In the data rows, 128 means zero.
Here is a table of points, one per row:
[109 113 115 156 122 124 125 118 111 111 105 105 103  95  90 127 136 156
 156 156 154 156 156 156 156 134 115  99  99 101 140 146 150 153 156 156
 156 156 156 156 107 106 105  92  82  83  80  85]
[109 108 108 147 141 140 138 137 118 118 104 105 102  94  94 110 119 153
 156 156 156 156 156 156 156 115 100  91  92 101 156 156 156 156 136 127
 122 102 100 156 105 100  99  88  81  81  81  83]
[107 105 104  84 146 146 150 153 156 156 105 105 102  95  89 109 116 149
 156 156 106 110 108 115 112 147 156 156 156 128 156 156 156 156 156 153
 148 124 126 111 133 139 142 153 156 156 156 156]
[112 110 110 156 138 140 137 134 116 116 115 115 122 146 156 147 137 112
 108 108 106 107 107 105 103 126 142 156 156 143 104 104 105 105 112 120
 119 146 145 103  92  96  97  97 109 115 119 126]
[123 125 127 156 109 107 107 103 107 108 103 107 102 105 134 156 156 154
 134 122 156 156 156 156 156 111  97  92  91 101 105 101 104 102  98  97
  97  96  96 114 156 156 156 156 156 156 155 149]
[144 150 150 156  96  96  97  93 103 107 106 108 107 115 150 156 156 136
 120 115 156 156 156 144 139  97  91  89  88 102 103 103 104 103 100  98
  95  92  93 131 156 156 156 156 148 137 129 126]
[153 156 156 146  94  95  97  94 105 105 156 156 156 150 120  98  94  98
 102 105 154 156 156 156 156 138 117 101 100 100 106 105 103 102  98 100
  97  95  92 107 115 119 119 131 147 152 154 156]
[107 106 106 114 156 156 156 156 143 140 108 108 109 122 154 156 156 131
 119 113 156 156 156 156 156 113  99  92  91 100 154 156 156 156 156 156
 156 152 151 156 128 122 120 103  87  84  84  86]
[120 124 125 156 111 109 110 111 108 107 156 156 156 156 128  97  97  98
 104 106 105 102 107 104 101 124 141 156 156 144 105 102 103 104  98  99
 100 105 106 105  97 100  96 105 120 129 131 135]
[116 120 119 156 116 116 117 114 107 109 105 104 104 100 119 156 156 156
 146 130 156 156 156 156 156 129 110  98  96 101 107 104 104 101 103 108
 109 125 126 111 139 144 146 156 156 156 156 155]
[146 154 155 156  95  95  98  99 106 106 156 156 156 148 122  98  97  98
 103 106 127 134 135 156 156 156 144 121 117 103 107 106 103 102  99  96
  96  97  93 107 106 110 112 120 136 144 146 150]
[111 107 112 156 132 131 128 126 112 113 106 103 104  92  89 116 127 156
 156 156 156 156 156 156 156 119 104  94  92 100 156 156 156 156 156 152
 146 121 121 156 104 103 103  89  81  82  80  85]
[156 156 156 117  93  94  94  95 105 107 156 156 156 156 140 101  98  97
 102 106 101 105 105  96  96  96 108 125 129 156 156 156 156 156 156 155
 153 127 130 156 156 152 142 127 100  95  91  92]
[107 109 106 115 156 156 156 156 142 138 103 106 103 105 120 156 156 156
 143 131 114 112 113 132 135 156 156 154 151 113 105 104 104 104 103 105
 106 119 121 105  96  96  94 100 112 117 122 130]
[110 112 110 156 134 133 129 130 114 114 153 155 156 156 145 105 100  98
 102 106 109 105 105  96  95  93 102 119 124 156 107 110 107 109 120 127
 132 156 156 107 100 102 103 108 123 131 134 140]
[156 156 156 129  93  94  94  95 106 107 134 140 143 156 156 117 107 100
 104 108 156 109 106  97  93  86  92 102 106 156 109 112 112 112 131 144
 150 156 156 104 105 105 107 113 129 135 141 145]
[108 105 105  85 143 143 143 147 156 156 102 103 105  96  88 112 120 152
 156 156 107 109 108 105 108 132 147 156 156 139 156 156 156 156 156 156
 156 133 129 107 126 130 131 143 155 156 156 156]
[108 104 103  83 140 139 143 140 156 156 106 105 103  94  92 113 122 152
 156 156 109 103 105 101 100 121 134 151 156 150 156 156 156 156 156 156
 155 130 130 156 121 118 120 133 148 155 154 154]
[115 117 118 156 118 120 116 115 111 109 156 156 156 156 138  99  97  98
 102 107 103 109 106  97  98 107 121 142 144 156 106 104 104 103 105 104
 104 115 115 108 102 100 100 105 119 130 130 137]
[106 103 104  85 138 137 142 142 156 156 102 105 103  96  94 114 122 156
 156 156 107 105 106  99 100 123 128 147 156 156 156 156 156 156 156 156
 152 128 129 109 113 116 119 129 144 151 152 153]
[156 156 156 115  93  94  91  95 105 107 156 156 156 156 136 102 100  98
 101 103 156 156 156 143 133  96  90  89  90 101 104 106 103 103 102 100
  99 105 103 126 156 156 156 156 154 139 139 131]
[129 133 132 156 102 103 102 101 105 108 156 156 156 156 123  97  95  99
 101 105 109 108 108 116 120 154 156 156 156 122 105 103 103 103 101  96
  98  99  99 107  99 100 104 107 121 133 135 139]
[ 85 104 106 105 156 156 156 156 150 147 107 103 105 115 142 156 156 143
 126 115 108 106 106 102 104 122 138 155 156 145 105 103 104 104 102 105
 105 115 118 104  94  93  91  93  98 104 107 114]
[107 105 108 140 150 151 149 145 124 124 111 111 114 136 156 156 146 116
 110 109 107 106 107 102 103 122 139 156 155 147 106 106 104 104 105 103
 106 121 123 105  95  94  92  94 102 111 113 122]
[156 156 156 122  93  92  93  94 105 108 156 156 156 156 129  97  98 100
 102 107 156 156 156 145 138  97  90  87  91 102 102 103 103 104 101 100
  98  99 101 118 156 156 156 156 156 156 151 147]
[112 109 110 156 137 135 135 132 115 116 107 105 102  98 110 156 156 156
 153 140 144 154 155 156 156 143 123 103 103 101 104 103 103 105  98  96
  96  98  99 107 134 139 141 151 156 156 156 156]
[109 107 109 148 141 140 138 139 119 116 146 147 156 156 150 108 102  98
 104 107 107 104 105  95  95  91 101 116 118 156 110 114 113 114 134 146
 152 156 156 104  99 105 110 113 128 138 140 144]
[107 104 105  84 146 145 150 151 156 156 106 104  99  95  83 106 112 144
 156 156 107 110 109 118 121 156 156 156 156 121 156 156 156 156 144 141
 135 112 113 111 149 149 151 156 156 156 156 154]
[111 111 111 156 134 135 132 129 114 114 115 116 117 146 156 149 138 111
 106 109 109 111 107 102 107 132 145 156 156 139 111 114 115 115 139 149
 156 156 156 105 100  99 100 105 119 129 129 134]
[106 108 105 116 156 156 156 156 140 135 104 102 103  95 101 141 153 156
 156 155 123 126 124 151 156 156 156 132 128 103 105 105 103 105  96 102
  99 104 104 111 122 125 128 137 152 156 156 156]
[108 110 107 144 142 145 141 141 119 122 104 106 102  93  89 109 117 149
 156 156 156 156 156 156 156 118 102  92  93 100 156 156 154 150 126 118
 116  98  96 156 105 101  97  88  80  80  80  86]
[156 156 156  97  94  93  89  95 108 105 156 156 156 134 102  94  93  99
 103 106 156 156 156 156 149 104  94  90  90  99 106 104 104 103 111 113
 115 138 140 156 112 108 104  92  83  80  80  84]
[156 156 156 129  93  93  94  95 105 106 129 131 138 156 156 124 115 102
 103 106 108 109 105  96  92  87  92 101 102 156 125 134 135 139 156 156
 156 156 156 107 104 103 109 112 128 138 139 142]
[107 106 104  97 156 156 156 156 156 156 106 104 100  92  93 126 138 156
 156 156 108 111 108 113 116 150 156 156 156 125 104 108 103 103 100 100
 103 113 115 109 121 124 126 137 152 156 156 156]
[156 156 156 102  92  93  93  95 105 107 156 156 156 152 127  95  96  98
 101 106 108 108 106  98 101 112 127 146 151 156 105 101 104 104 102 107
 106 118 121 124 156 156 156 156 154 141 139 135]
[156 156 156 117  93  94  95  95 107 106 156 156 156 156 128 100  98  99
  98 104 108 104 106 102 101 120 135 153 154 149 156 156 156 156 154 145
 143 122 118 156 124 115 115  99  84  84  82  86]
[106 104 104 101 156 156 156 156 156 156 105 105 103  96  96 131 138 156
 156 156 109 116 111 125 131 156 156 156 156 113 105 106 103 103 102 101
 101 107 110 107 116 121 124 134 148 155 156 156]
[156 156 156 104  94  91  92  93 107 107 156 156 156 145 121  95  94  97
 102 106 109 109 110 119 122 156 156 156 156 119 105 103 104 103 102 105
 103 112 112 156 156 156 156 151 121 106 106 103]
[105 106 107 128 156 156 156 154 132 129 110 108 109 127 156 156 156 128
 117 112 110 111 108 120 119 152 156 156 156 124 156 156 156 156 136 129
 125 104 103 119 156 156 156 156 156 152 151 142]
[107 107 104 100 156 156 156 156 156 156 105 107 103 109 138 156 156 148
 130 120 139 148 151 156 156 148 126 107 104 101 147 156 156 156 156 156
 156 156 152 156 156 156 156 136 108 100  95  99]
[112 112 105 156 124 127 130 125 109 114 156 156 156 156 136 102 100  95
 102 107 105 108 106  96  94  99 107 128 133 156 105 104 105 106 109 114
 114 134 134 106 101  97 100 105 119 129 131 137]
[156 156 156 115  94  91  91  95 105 105 156 156 156 153 124  96  96  98
 102 105 112 106 110 124 124 156 156 156 156 117 156 156 156 156 150 141
 138 116 115 156 108 103 103  90  81  79  81  84]
[108 104 104  89 147 143 149 152 156 156 104 106 101  99  98 141 152 156
 156 156 104 112 108 114 118 154 156 156 156 123 156 156 156 156 156 156
 156 138 136 114 147 153 156 156 156 156 156 152]
[110 114 112 156 131 130 130 127 114 113 104 105 102 106 126 156 156 156
 139 128 142 146 146 156 156 152 130 110 107 102 105 104 104 105 104 107
 105 117 119 109 116 119 117 129 147 154 153 155]
[156 156 156 131  92  93  93  93 104 106 136 134 142 156 156 118 113 101
 103 106 107 103 106 101  95  87  90 102 104 156 156 145 149 153 156 156
 156 156 156 106 113 114 119 126 144 146 153 154]
[108 110 111 156 132 136 136 129 116 115 104 104 103  98 103 141 153 156
 156 156 120 123 125 153 156 156 156 133 130 105 106 104 105 106 113 115
 120 144 151 156 156 152 151 128 101  95  93  93]
[156 156 156 124  91  95  94  94 106 107 141 142 147 156 156 112 106  99
 103 106 108 112 106  94  94  87  92 104 104 156 151 156 156 156 156 156
 156 156 156 113 143 148 148 156 156 156 156 155]
[107 101 104  87 156 156 156 156 156 156 106 103 101 100 112 156 156 156
 149 135 117 116 120 146 154 156 156 141 137 106 155 156 156 156 156 156
 156 150 145 133 156 156 156 156 148 139 131 126]
[105 105 104 111 156 156 156 156 147 144 105 105 100  95  99 134 144 156
 156 156 109 113 110 115 120 153 156 156 156 123 105 106 104 104 105 103
 104 116 115 118 156 156 156 156 156 156 152 145]
[136 156 145 156  97  97  96 103 105 107 156 156 156 154 120  98  95  97
 103 105 117 118 119 142 147 156 156 148 143 107 104 102 103 104  99  96
  97  98  95 103 102 107 106 113 129 137 139 145]
[156 156 156 124  94  92  96  88 105 108 150 152 156 156 152 105 103  98
 102 107 156 156 156 136 129  93  89  88  87 102 105 105 104 103 105 103
 104 114 114 136 156 156 156 156 143 128 125 121]
[106 103 106  85 141 140 141 146 156 156 103 105 102  93  94 124 135 156
 156 156 110 106 108 105 104 126 141 156 156 145 156 156 156 156 156 154
 154 127 130 112 123 131 125 141 155 156 156 156]
[156 140 156 119  93  94  95  93 106 107 140 141 147 156 156 114 108 101
 103 106 156 156 156 137 131  92  90  88  89 102 106 105 104 106 109 112
 115 138 135 143 156 156 156 156 131 114 115 110]
[106 106 107 132 156 155 153 155 125 126 108 109 109 130 156 156 156 124
 114 111 156 156 156 144 139  98  90  89  88 102 156 156 156 156 156 156
 156 139 138 156 111 106 104  90  81  82  80  86]
[109 109 107 140 151 151 148 148 123 124 104 106 103 103 125 156 156 156
 140 127 119 123 126 154 156 156 156 132 128 103 101 101 104 103 107 103
 105 116 115 107 113 102 103 111 125 133 137 142]
[107 105 104  86 146 145 148 149 156 156 104 104 101  95  90 104 110 140
 156 156 105 109 110 122 124 156 156 156 156 118 156 156 156 156 138 125
 127 103 104 111 150 154 154 156 156 156 156 155]
[109 104 107 144 145 147 145 144 124 122 107 109 112 131 156 156 156 124
 113 111 112 105 108 109 111 142 156 156 156 132 156 156 156 156 156 153
 149 121 124 108 126 132 133 144 156 156 156 156]
[156 156 156 101  93  91  91  93 108 107 156 156 156 139 107  95  93  96
 101 105 125 129 130 156 156 156 151 124 122 103 103 104 103 103 100 101
 104 114 118 156 149 142 136 117  95  90  88  76]
[156 156 156  96  91  94  95  93 107 105 156 156 156 138 107  93  93  98
 102 106 156 156 156 156 156 129 111  97  96 101 106 105 103 102 103 108
 107 121 122 156 123 117 114 100  85  84  82  86]
[109 105 105 117 156 156 156 156 137 134 110 108 108 125 156 156 156 129
 114 108 107 107 105 101 103 120 136 153 156 150 106 104 104 104 101 101
 103 114 116 104  93  92  91  93 100 108 108 115]
[156 156 156 142  95  93  94  93 105 106 156 156 156 153 123  97  97  98
 100 105 156 156 156 156 156 115 100  93  93 101 105 104 106 103 101  96
  97  95  95 109 130 132 130 147 156 156 156 156]
[156 156 156 125  93  93  92  93 104 107 156 156 156 156 124  99  96  98
 103 106 156 156 156 155 147 102  94  89  89 101 105 105 102 103 102  98
  96  96  95 111 144 149 150 156 156 156 156 156]
[109 105 106 135 155 152 150 150 125 124 103 105 100  93  99 141 149 156
 156 156 110 112 113 127 135 156 156 154 150 111 103 101 105 104 104 109
 108 121 123 143 156 156 156 156 137 121 120 115]
[112 114 114 156 124 125 123 124 111 112 104 104 102  96  99 137 147 156
 156 156 136 141 143 156 156 156 134 113 109 102 110 116 115 117 139 152
 156 156 156 156 123 120 116 100  86  82  83  86]
[156 156 156 121  91  93  95  95 107 105 147 149 156 156 155 109 104  99
 102 106 108 109 105  95  96  88  95 108 110 156 105 106 106 107 116 121
 128 154 156 107 112 117 118 130 146 150 154 151]
[106 106 104  85 140 137 140 143 156 156 103 103 104  90  92 117 125 156
 156 156 107 107 107 101  98 114 128 148 151 155 156 156 156 156 156 155
 150 126 125 109 118 117 120 129 147 153 152 154]
[105 108 107 145 147 147 146 145 120 118 109 109 112 135 156 156 154 121
 112 109 156 156 156 135 130  94  88  89  88 100 156 156 156 156 156 150
 147 123 121 156 104 101 100  88  82  77  79  81]
[156 156 156 132  94  92  96  96 107 107 129 133 141 156 156 122 113 102
 104 105 108 107 106  97  93  86  91 102 103 156 115 122 122 126 151 156
 156 156 156 106 102 102 101 108 124 132 135 140]
[156 156 156 125  93  92  91  95 108 105 149 125 156 156 150 105 102 100
 103 107 107 104 105  98  95  90  96 110 112 156 156 156 156 156 156 156
 156 142 139 135 156 156 156 156 143 131 128 123]
[108 107 108 147 147 147 145 143 123 121 104 103 101  92  88 109 115 149
 156 156 156 156 156 156 156 112  99  92  91 101 156 156 155 153 127 120
 116  98  97 156 102 101  96  88  81  77  80  83]
[108 108 104 101 156 156 156 156 156 154 106 105 103 105 124 156 156 156
 137 124 107 105 107 105 105 132 145 156 156 139 106 104 104 103 100 105
 107 121 120 104  95  92  94  92 101 105 110  76]
[108 102 106 119 156 156 156 156 133 132 111 110 117 142 156 156 147 117
 110 108 114 116 117 144 151 156 156 144 140 107 156 156 156 152 131 123
 118  99  99 156 156 150 145 125  99  93  91  92]
[106 104 105 101 156 156 156 156 156 156 101 104 101  97  97 129 136 156
 156 156 108 108 109 111 114 145 156 156 156 129 104 104 103 104 100 104
 103 115 113 110 137 139 140 152 156 156 156 156]
[108 107 108 150 144 143 139 141 122 118 145 145 150 156 156 110 105  98
 103 106 104 108 107  99  93  90  98 113 118 156 116 120 121 124 151 156
 156 156 156 107 108 108 111 120 136 141 147 153]
[106 111 111 155 139 139 137 130 116 117 112 111 123 141 156 155 144 115
 109 108 108 104 107 105 110 137 149 156 156 135 137 146 148 151 156 156
 156 156 156 105 109 109 108 118 136 143 146 150]
[156 156 156 117  93  93  91  95 106 108 156 156 156 156 135  99  97  98
 103 105 111 104 104  93  95  95 104 118 122 156 106 104 104 105 107 110
 114 133 135 110 143 144 148 156 156 156 156 156]
[107 106 104 100 156 156 156 156 155 153 105 103 104 102 123 156 156 156
 143 130 108 109 109 113 118 150 156 156 156 126 104 103 104 104 103 105
 108 123 122 106  92  92  90  93 104 112 115 123]
[106 108 105 119 156 156 156 156 136 136 109 110 107 123 156 156 156 127
 119 111 109 110 112 122 129 156 156 156 155 114 156 156 156 154 129 120
 118  96  97 147 156 156 156 156 132 120 116 110]
Along one direction, these points spread out more than along any other. How many in every 100 of the points above lie lower along it than each point below? Answers are rounded to whole numbers. More than half of the points above lie lower than the first one.
[112 110 110 156 138 140 137 134 116 116 115 115 122 146 156 147 137 112
 108 108 106 107 107 105 103 126 142 156 156 143 104 104 105 105 112 120
 119 146 145 103  92  96  97  97 109 115 119 126] 45
[108 107 108 150 144 143 139 141 122 118 145 145 150 156 156 110 105  98
 103 106 104 108 107  99  93  90  98 113 118 156 116 120 121 124 151 156
 156 156 156 107 108 108 111 120 136 141 147 153] 41
[106 103 104  85 138 137 142 142 156 156 102 105 103  96  94 114 122 156
 156 156 107 105 106  99 100 123 128 147 156 156 156 156 156 156 156 156
 152 128 129 109 113 116 119 129 144 151 152 153] 88
[109 104 107 144 145 147 145 144 124 122 107 109 112 131 156 156 156 124
 113 111 112 105 108 109 111 142 156 156 156 132 156 156 156 156 156 153
 149 121 124 108 126 132 133 144 156 156 156 156] 69
[112 114 114 156 124 125 123 124 111 112 104 104 102  96  99 137 147 156
 156 156 136 141 143 156 156 156 134 113 109 102 110 116 115 117 139 152
 156 156 156 156 123 120 116 100  86  82  83  86] 55
[156 156 156 129  93  93  94  95 105 106 129 131 138 156 156 124 115 102
 103 106 108 109 105  96  92  87  92 101 102 156 125 134 135 139 156 156
 156 156 156 107 104 103 109 112 128 138 139 142] 27
[156 156 156 104  94  91  92  93 107 107 156 156 156 145 121  95  94  97
 102 106 109 109 110 119 122 156 156 156 156 119 105 103 104 103 102 105
 103 112 112 156 156 156 156 151 121 106 106 103] 21
[108 108 104 101 156 156 156 156 156 154 106 105 103 105 124 156 156 156
 137 124 107 105 107 105 105 132 145 156 156 139 106 104 104 103 100 105
 107 121 120 104  95  92  94  92 101 105 110  76] 76
[107 107 104 100 156 156 156 156 156 156 105 107 103 109 138 156 156 148
 130 120 139 148 151 156 156 148 126 107 104 101 147 156 156 156 156 156
 156 156 152 156 156 156 156 136 108 100  95  99] 79
[108 105 105  85 143 143 143 147 156 156 102 103 105  96  88 112 120 152
 156 156 107 109 108 105 108 132 147 156 156 139 156 156 156 156 156 156
 156 133 129 107 126 130 131 143 155 156 156 156] 92
[109 107 109 148 141 140 138 139 119 116 146 147 156 156 150 108 102  98
 104 107 107 104 105  95  95  91 101 116 118 156 110 114 113 114 134 146
 152 156 156 104  99 105 110 113 128 138 140 144] 40
[109 105 105 117 156 156 156 156 137 134 110 108 108 125 156 156 156 129
 114 108 107 107 105 101 103 120 136 153 156 150 106 104 104 104 101 101
 103 114 116 104  93  92  91  93 100 108 108 115] 63
[107 109 106 115 156 156 156 156 142 138 103 106 103 105 120 156 156 156
 143 131 114 112 113 132 135 156 156 154 151 113 105 104 104 104 103 105
 106 119 121 105  96  96  94 100 112 117 122 130] 78
[108 102 106 119 156 156 156 156 133 132 111 110 117 142 156 156 147 117
 110 108 114 116 117 144 151 156 156 144 140 107 156 156 156 152 131 123
 118  99  99 156 156 150 145 125  99  93  91  92] 68
[156 156 156 124  94  92  96  88 105 108 150 152 156 156 152 105 103  98
 102 107 156 156 156 136 129  93  89  88  87 102 105 105 104 103 105 103
 104 114 114 136 156 156 156 156 143 128 125 121] 1
[111 111 111 156 134 135 132 129 114 114 115 116 117 146 156 149 138 111
 106 109 109 111 107 102 107 132 145 156 156 139 111 114 115 115 139 149
 156 156 156 105 100  99 100 105 119 129 129 134] 46
[123 125 127 156 109 107 107 103 107 108 103 107 102 105 134 156 156 154
 134 122 156 156 156 156 156 111  97  92  91 101 105 101 104 102  98  97
  97  96  96 114 156 156 156 156 156 156 155 149] 42
[109 108 108 147 141 140 138 137 118 118 104 105 102  94  94 110 119 153
 156 156 156 156 156 156 156 115 100  91  92 101 156 156 156 156 136 127
 122 102 100 156 105 100  99  88  81  81  81  83] 59
[106 108 105 116 156 156 156 156 140 135 104 102 103  95 101 141 153 156
 156 155 123 126 124 151 156 156 156 132 128 103 105 105 103 105  96 102
  99 104 104 111 122 125 128 137 152 156 156 156] 77
[156 156 156 102  92  93  93  95 105 107 156 156 156 152 127  95  96  98
 101 106 108 108 106  98 101 112 127 146 151 156 105 101 104 104 102 107
 106 118 121 124 156 156 156 156 154 141 139 135] 15
[106 108 105 119 156 156 156 156 136 136 109 110 107 123 156 156 156 127
 119 111 109 110 112 122 129 156 156 156 155 114 156 156 156 154 129 120
 118  96  97 147 156 156 156 156 132 120 116 110] 73
[156 156 156 117  93  94  95  95 107 106 156 156 156 156 128 100  98  99
  98 104 108 104 106 102 101 120 135 153 154 149 156 156 156 156 154 145
 143 122 118 156 124 115 115  99  84  84  82  86] 29
[ 85 104 106 105 156 156 156 156 150 147 107 103 105 115 142 156 156 143
 126 115 108 106 106 102 104 122 138 155 156 145 105 103 104 104 102 105
 105 115 118 104  94  93  91  93  98 104 107 114] 71
[112 112 105 156 124 127 130 125 109 114 156 156 156 156 136 102 100  95
 102 107 105 108 106  96  94  99 107 128 133 156 105 104 105 106 109 114
 114 134 134 106 101  97 100 105 119 129 131 137] 37
[106 111 111 155 139 139 137 130 116 117 112 111 123 141 156 155 144 115
 109 108 108 104 107 105 110 137 149 156 156 135 137 146 148 151 156 156
 156 156 156 105 109 109 108 118 136 143 146 150] 56
[156 156 156 125  93  93  92  93 104 107 156 156 156 156 124  99  96  98
 103 106 156 156 156 155 147 102  94  89  89 101 105 105 102 103 102  98
  96  96  95 111 144 149 150 156 156 156 156 156] 4
[108 104 103  83 140 139 143 140 156 156 106 105 103  94  92 113 122 152
 156 156 109 103 105 101 100 121 134 151 156 150 156 156 156 156 156 156
 155 130 130 156 121 118 120 133 148 155 154 154] 90
[111 107 112 156 132 131 128 126 112 113 106 103 104  92  89 116 127 156
 156 156 156 156 156 156 156 119 104  94  92 100 156 156 156 156 156 152
 146 121 121 156 104 103 103  89  81  82  80  85] 58
[156 156 156 122  93  92  93  94 105 108 156 156 156 156 129  97  98 100
 102 107 156 156 156 145 138  97  90  87  91 102 102 103 103 104 101 100
  98  99 101 118 156 156 156 156 156 156 151 147] 3
[105 105 104 111 156 156 156 156 147 144 105 105 100  95  99 134 144 156
 156 156 109 113 110 115 120 153 156 156 156 123 105 106 104 104 105 103
 104 116 115 118 156 156 156 156 156 156 152 145] 82
[108 107 108 147 147 147 145 143 123 121 104 103 101  92  88 109 115 149
 156 156 156 156 156 156 156 112  99  92  91 101 156 156 155 153 127 120
 116  98  97 156 102 101  96  88  81  77  80  83] 62
[156 156 156 132  94  92  96  96 107 107 129 133 141 156 156 122 113 102
 104 105 108 107 106  97  93  86  91 102 103 156 115 122 122 126 151 156
 156 156 156 106 102 102 101 108 124 132 135 140] 19
[106 104 105 101 156 156 156 156 156 156 101 104 101  97  97 129 136 156
 156 156 108 108 109 111 114 145 156 156 156 129 104 104 103 104 100 104
 103 115 113 110 137 139 140 152 156 156 156 156] 83
[146 154 155 156  95  95  98  99 106 106 156 156 156 148 122  98  97  98
 103 106 127 134 135 156 156 156 144 121 117 103 107 106 103 102  99  96
  96  97  93 107 106 110 112 120 136 144 146 150] 18
[156 156 156 117  93  94  94  95 105 107 156 156 156 156 140 101  98  97
 102 106 101 105 105  96  96  96 108 125 129 156 156 156 156 156 156 155
 153 127 130 156 156 152 142 127 100  95  91  92] 23
[110 112 110 156 134 133 129 130 114 114 153 155 156 156 145 105 100  98
 102 106 109 105 105  96  95  93 102 119 124 156 107 110 107 109 120 127
 132 156 156 107 100 102 103 108 123 131 134 140] 38
[156 156 156  97  94  93  89  95 108 105 156 156 156 134 102  94  93  99
 103 106 156 156 156 156 149 104  94  90  90  99 106 104 104 103 111 113
 115 138 140 156 112 108 104  92  83  80  80  84] 6
[156 156 156 117  93  93  91  95 106 108 156 156 156 156 135  99  97  98
 103 105 111 104 104  93  95  95 104 118 122 156 106 104 104 105 107 110
 114 133 135 110 143 144 148 156 156 156 156 156] 12
[105 108 107 145 147 147 146 145 120 118 109 109 112 135 156 156 154 121
 112 109 156 156 156 135 130  94  88  89  88 100 156 156 156 156 156 150
 147 123 121 156 104 101 100  88  82  77  79  81] 47
[129 133 132 156 102 103 102 101 105 108 156 156 156 156 123  97  95  99
 101 105 109 108 108 116 120 154 156 156 156 122 105 103 103 103 101  96
  98  99  99 107  99 100 104 107 121 133 135 139] 31
[156 156 156  96  91  94  95  93 107 105 156 156 156 138 107  93  93  98
 102 106 156 156 156 156 156 129 111  97  96 101 106 105 103 102 103 108
 107 121 122 156 123 117 114 100  85  84  82  86] 10
[153 156 156 146  94  95  97  94 105 105 156 156 156 150 120  98  94  98
 102 105 154 156 156 156 156 138 117 101 100 100 106 105 103 102  98 100
  97  95  92 107 115 119 119 131 147 152 154 156] 9
[107 105 108 140 150 151 149 145 124 124 111 111 114 136 156 156 146 116
 110 109 107 106 107 102 103 122 139 156 155 147 106 106 104 104 105 103
 106 121 123 105  95  94  92  94 102 111 113 122] 50
[107 105 104  86 146 145 148 149 156 156 104 104 101  95  90 104 110 140
 156 156 105 109 110 122 124 156 156 156 156 118 156 156 156 156 138 125
 127 103 104 111 150 154 154 156 156 156 156 155] 91
[156 156 156 131  92  93  93  93 104 106 136 134 142 156 156 118 113 101
 103 106 107 103 106 101  95  87  90 102 104 156 156 145 149 153 156 156
 156 156 156 106 113 114 119 126 144 146 153 154] 28
[107 101 104  87 156 156 156 156 156 156 106 103 101 100 112 156 156 156
 149 135 117 116 120 146 154 156 156 141 137 106 155 156 156 156 156 156
 156 150 145 133 156 156 156 156 148 139 131 126] 97
[109 113 115 156 122 124 125 118 111 111 105 105 103  95  90 127 136 156
 156 156 154 156 156 156 156 134 115  99  99 101 140 146 150 153 156 156
 156 156 156 156 107 106 105  92  82  83  80  85] 53
[144 150 150 156  96  96  97  93 103 107 106 108 107 115 150 156 156 136
 120 115 156 156 156 144 139  97  91  89  88 102 103 103 104 103 100  98
  95  92  93 131 156 156 156 156 148 137 129 126] 35
[136 156 145 156  97  97  96 103 105 107 156 156 156 154 120  98  95  97
 103 105 117 118 119 142 147 156 156 148 143 107 104 102 103 104  99  96
  97  98  95 103 102 107 106 113 129 137 139 145] 26
[116 120 119 156 116 116 117 114 107 109 105 104 104 100 119 156 156 156
 146 130 156 156 156 156 156 129 110  98  96 101 107 104 104 101 103 108
 109 125 126 111 139 144 146 156 156 156 156 155] 44
[107 106 104 100 156 156 156 156 155 153 105 103 104 102 123 156 156 156
 143 130 108 109 109 113 118 150 156 156 156 126 104 103 104 104 103 105
 108 123 122 106  92  92  90  93 104 112 115 123] 81
[109 109 107 140 151 151 148 148 123 124 104 106 103 103 125 156 156 156
 140 127 119 123 126 154 156 156 156 132 128 103 101 101 104 103 107 103
 105 116 115 107 113 102 103 111 125 133 137 142] 67
[107 104 105  84 146 145 150 151 156 156 106 104  99  95  83 106 112 144
 156 156 107 110 109 118 121 156 156 156 156 121 156 156 156 156 144 141
 135 112 113 111 149 149 151 156 156 156 156 154] 95
[106 103 106  85 141 140 141 146 156 156 103 105 102  93  94 124 135 156
 156 156 110 106 108 105 104 126 141 156 156 145 156 156 156 156 156 154
 154 127 130 112 123 131 125 141 155 156 156 156] 94
[156 156 156 142  95  93  94  93 105 106 156 156 156 153 123  97  97  98
 100 105 156 156 156 156 156 115 100  93  93 101 105 104 106 103 101  96
  97  95  95 109 130 132 130 147 156 156 156 156] 5
[109 105 106 135 155 152 150 150 125 124 103 105 100  93  99 141 149 156
 156 156 110 112 113 127 135 156 156 154 150 111 103 101 105 104 104 109
 108 121 123 143 156 156 156 156 137 121 120 115] 74
